One turn sends every row of this set to another row. A few are shown first. Where does it send the rows asked after them?
Q_747: [ -3 -22   1  -4  19  -7  13  17   1  14 -11 -10 -16 -13 -11   4  -2 -15]
Q_82: [  0  -8 -15   6  18  -7  18   6  10  -6   6  -6 -19  -9 -19   6   8 -18]
Q_537: [  6  -1   4  -5  21   4  13   5   0  -8 -28  -1  28 -23 -11 -12   2   6]
Q_970: [-20  -7   0   8  25 -26   6 -17  -4  16   3  -5   3  -3 -16   9  18 -10]
Q_276: [ -6  -3   7  12  11  -9 -12 -10   8  16 -15   0  -1 -20   3  27 -10 -21]
Q_641: [ 21 -10 -11  -1  27  -6  -4  13  -1  -1  -2   1   3   2  -1  10   7 -11]
Q_263: [-18  -2  17   3   4   8  34   0  14   2 -16  13  11 -13   1  -4  14 -15]
Q_688: [-18   8 -12   1  21  -3  17 -16   4   2 -14  14   5  -1 -25  10   8  19]
Q_517: [-21  -5   2   6  26 -26   8 -13  -7  22  -1  -7   7  -6 -18  16  15 -12]
Q_883: [ 14 -13 -12  -1  28  -5   2  17   1  -3   0  -3   2   0  -4  14   1 -13]
Q_905: [  4  -2   3   5  25 -12  13  -2   1  -1  -5 -18  24 -32  -7   4  18 -22]
Q_129: [  3  -4   8  12  16  -9  -8 -15   4  13  -7  -2   0 -23   4  27  -5 -25]
Q_674: [-19  -2  15  -5  -3   7  35  -1  13   2 -13   8  11 -18  -5  -3  14 -12]
Q_701: [  4   3  -2  -6  21   4  13   4   4  -8 -26   2  27 -21  -9  -5   4  13]
Q_682: [ -7   6   6   2   3  12   6 -11  13   4 -29  10  -6 -26  -8  14 -15   2]
Q_57: [  7  -7   0   8  24 -10   8  -3   0  -5  -8 -16  25 -27  -8   2  23 -20]
Q_389: [ -7  14   5  14  12  16  21  -2   7  -7 -16  21   7  -1   8  16  15 -16]
Q_656: [-18   8  16  -3  17  -2  20   7  -1  11 -20  16  13   9  10   4   7  -5]
Q_476: [  1  -7 -15   8  15  -9  17  -1  11  -4   4  -5 -19 -14 -19   0  18 -19]
Q_292: [ -1 -26   5  -7  17  -9   8  11   0  21 -14  -8 -15 -14 -11   0   3 -13]
Q_372: [-20  12  -9  -3  17  -7  17 -13   5   2 -11  13   7   4 -24  12   7  16]
Q_134: [ -6  -2   5   1   4  11   6 -15  15   5 -26  14  -7 -23  -7   7 -14   8]
Q_901: [ -4  -2   6   9   5  10   3 -19  12   2 -24  13  -9 -22 -12   9 -17  -1]
Q_15: [  2  -5  10  12  18  -8 -12 -15   2  11 -14  -4  -5 -21   4  19  -2 -23]
Q_136: [-17   8  13 -10  12  -3  15   9  -7  17 -20  14  15   8   9  10   6   0]
Q_740: [  2   2   3 -10  18   6  16   8   5  -6 -27  -1  32 -20 -14   1   4  10]
Q_954: [  6   1  -2   8  19 -10  10   3   6  -6 -11 -16  30 -31  -4   6  16 -20]
Q_827: [-16   8  -8   5  26  -7  13 -16  -4   3 -12  13   7   5 -27   6   7  14]
Q_726: [ -5  17   0   8   6  16  17  -5   7  -8 -11  19   5  -3   2  25  15 -14]
Q_814: [-28  -3  -2   7  23 -26  13 -11  -3  18  -3  -7   9  -7 -21  14  17  -8]

Q_134 moves to Q_517
Q_389 moves to Q_82
And these:
Q_292 moves to Q_136
Q_57 moves to Q_682
Q_814 moves to Q_537

